In the rows, zero is written as 128.
A single turn carries every row of the set below to another of its rows. Some are shown first; where does it send the rows asked next?
Kovi: [ 93 108 171 131 134 153 127 127 108 126 137 126 114 140 130 132 135 144
 122  93 123 103 133 124 126 123 148 173 111 128 124]
nar: [113 110 169 134  88 145 130 121 112 157 140 123 120 111 124  93 135 162
 139 124  87  95 125 154 131 100 131  93 116 149 126]
lar: [ 86  92 172  80 110 149 142 147 158 134 117 134  94 139 121 123 113 162
 118 123 128  88 116 125 140  91 142 104 123 120 118]
Subus: [121  95 176  88 108 160 121 137 151 136 117 148  82 121 105 115 133 141
 117 118  92  94 123 121 118 127 127 103 122 144 128]
tuvi: [ 90 118 153 134 125 142 135 134 102 107 145 146 121 147 119 126 116 142
 126  86 122 139 144 124 123 116 154 147 116 138 114]
Zin: [ 97 120 167 137  97 166 130 111 115 158 124 106 128 137 147 110 129 148
 148 126  95 115 123 143 130 102 154  80 135 152 120]
Rak: [110 112 139 107 120 129  91 101 135 119 100 152 115 153 106 124 114 150
 105 108 113 125 130 173 138 104 152 117 144 145 132]
Nosup: [110 107 155 152 104 136 133 118 110 155 144 119 101 116 129 100 148 146
 138 144 102 131 116 144 142 106 144  99 117 150 123]
razi: [ 99  99 164 101 122 138 141 135 159 130 122 140 127 152 124 121 110 160
 109 126 114  85 106 123 154  92 135  79 124 125 128]
Vume: [128 122 177 100 117 153 125 145 137 156 131 134  89 134 114 101 135 136
 120 117 111 114  99 127 125 129 111 106 122 118 120]
Leba: [115 104 183 108 126 150 127 116 155 136  96 163 128 133 125 131 127 158
 138 109 131 114 133 101 143 133 159 124 121 130 145]
fes: [130 103 185 115 127 177 126 140 133 137 120 132  94 126 101 117 141 161
 114 107 101 107 104 113 117 116 121 100 127 144 125]
Visib: [ 87 102 165 141 121 148 134 120  96 130 138 123 106 156 112 130 117 150
 133 107 118 123 130 124 137 108 168 160 104 129 109]
kefoz: [125 131 163 144  89 146 130 113 120 164 142 120 121 135 142  99 127 161
 134 136 109 132 124 155 120 101 150  87 129 152 128]
lizi: [105 125 150 103 110 131 108  89 140 106 124 147 119 166 117 124 118 152
 110 109 128 151 115 167 127  91 149 114 135 149 127]
kon: [ 93 121 141  84 107 154 130  90 130 114 116 157 118 141 131 122 113 142
  94 109 108 141 118 175 135 104 149 115 116 135 118]
mefu: [101 104 176 111 103 156 118 143 161 131  97 148 109 137 131 129 133 143
 153 105 122  91 134 111 139 121 149 117 111 126 141]
Pono: [110 110 152 104 108 135 132  72 152 114 120 140 117 143 141 139 116 169
 109 101 119 120 126 175 141  85 146 106 124 137 121]
melid: [ 87 126 152 111 114 149 116  90 145 107 126 150 107 142 135 113 115 167
 106 119 120 130 113 184 128 101 165 102 128 136 136]
Giga: [116 108 152 142 100 138 117 113 100 175 137 116 112 129 110 108 128 166
 134 120  99 106 116 156 131 103 121 102 118 154 131]
buz: [107 117 164 145 143 129 133 121 116 141 160 124 112 151 131 132 125 138
 126  96 129 134 127 126 116 115 153 146 109 138 109]
pid: [121 119 139 153  91 145 121 111 117 152 132 138 106 116 138  99 148 160
 143 118  99 100 115 156 129  99 154  92 118 143 119]
Vize: [123  99 170 107 109 144 107 139 154 123 112 160 124 145 127 137 146 151
 143 106 131 114 128 107 114 123 167 123 133 125 113]
Savot: [103 106 188  94  97 141 127 130 169 135 136 134 107 154 130 125  92 164
 123 121 104 108 105 127 151  87 161  96 122 127 128]
Nosi: [ 94 107 167 127 132 164 125 106 102 132 129 137 131 157 142 135 129 138
 128  98 125 121 141 123 112 118 143 160 120 140 112]
soga: [ 88 112 152  89 103 135 122  83 150 103 101 146 122 130 126 135 121 158
 105 117 116 123 120 167 136  90 145 118 133 135 121]
Mulu: [109  95 168 126 147 134 144 117 116 135 142 115  99 136 137 112 122 148
 117  73 124 129 133 129 129 113 150 143 108 127 104]

Giga -> Pono
lizi -> buz
Visib -> pid
Now find these:
Rak -> Mulu
Kovi -> nar
Subus -> lar
tuvi -> Nosup
Leba -> fes
Vume -> Savot

A single turn carries every row of the set below to another of its rows. Some are shown first; where does it send the rows asked next?
F: [139 140 134 149 138 157 136 134 100 161 155 137  98 136 128 100 148 132
 141 115 140 156 148 132 128 134 121]
K: [147 136 131 156 140 151 136 142 105 158 154 136 104 131 133 103 137 140
 146 107 146 160 149 133 130 132 124]
H: [130 110 160  99 140 130 140 107 114 131 152 104 150 124 162 128 131 118
 110 131 107 111 110 112 151 148 114]
B: [144 145 137 147 142 153 138 134 101 165 153 143  97 134 128  98 142 139
 141 114 142 149 153 132 127 132 122]
A: [128 115 159 103 130 135 145 109 105 132 136 114 152 122 163 119 126 120
 108 143 114  96 109 125 136 142 119]
C: [151 137 135 156 144 146 138 142 103 163 152 141 104 127 135 100 134 145
 145 107 145 149 151 133 128 132 124]
Q: [122 153 163  80 112 132 124  99 120 129 141 112 129 148 127 125 114 118
 109 143 119 131 127 115 131 137 124]
N: [141 134 137 151 143 154 140 132  91 167 155 142 100 130 133  96 149 136
 137 119 135 139 145 132 127 139 120]
X: [148 126 134 160 145 147 140 141  94 165 154 141 106 123 140  98 141 143
 141 113 138 138 142 132 129 138 122]
D: [146 123 130 163 142 149 138 144  98 160 155 135 108 125 141 102 142 139
 144 110 140 149 140 132 131 137 123]
J: [138 128 133 156 141 156 138 135  92 162 157 136 102 130 136  99 152 132
 139 118 134 146 139 131 130 140 120]
L: [126 116 158 105 119 122 129 110 102 129 145 108 144 127 153 125 117 123
 107 144 108 107 103 114 136 151 123]
S: [147 147 159  87 136 124 133 115 154 123 144 106 145 137 140 136  99 131
 127 109 138 152 144 115 149 122 122]
E: [145 152 157  95 115 115 121 121 142 121 136 109 141 139 133 133  83 138
 125 120 140 149 137 117 135 126 132]
V: [147 155 157  92 126 127 137 120 149 123 126 115 148 135 141 129  89 136
 127 117 148 141 147 128 135 114 130]
G: [152 114 152 120 133 116 142 132 129 123 130 111 165 112 169 129  93 142
 125 118 135 115 121 127 140 129 129]
U: [125 147 165  74 133 140 136  95 131 130 149 108 134 145 136 128 129 111
 111 132 118 134 133 112 146 135 114]
W: [148 114 152 120 122 105 126 132 124 122 139 105 157 118 159 133  86 143
 124 120 128 124 112 117 139 139 132]
T: [123 156 164  75 123 146 140  96 125 132 133 118 135 145 135 120 123 114
 110 143 126 122 136 126 131 127 120]
Y: [152 110 154 112 143 113 138 128 137 122 146 102 161 116 167 136 101 137
 126 108 127 130 121 114 154 135 122]

E -> W
Y -> H
D -> J
Now find these:
X -> N
G -> A

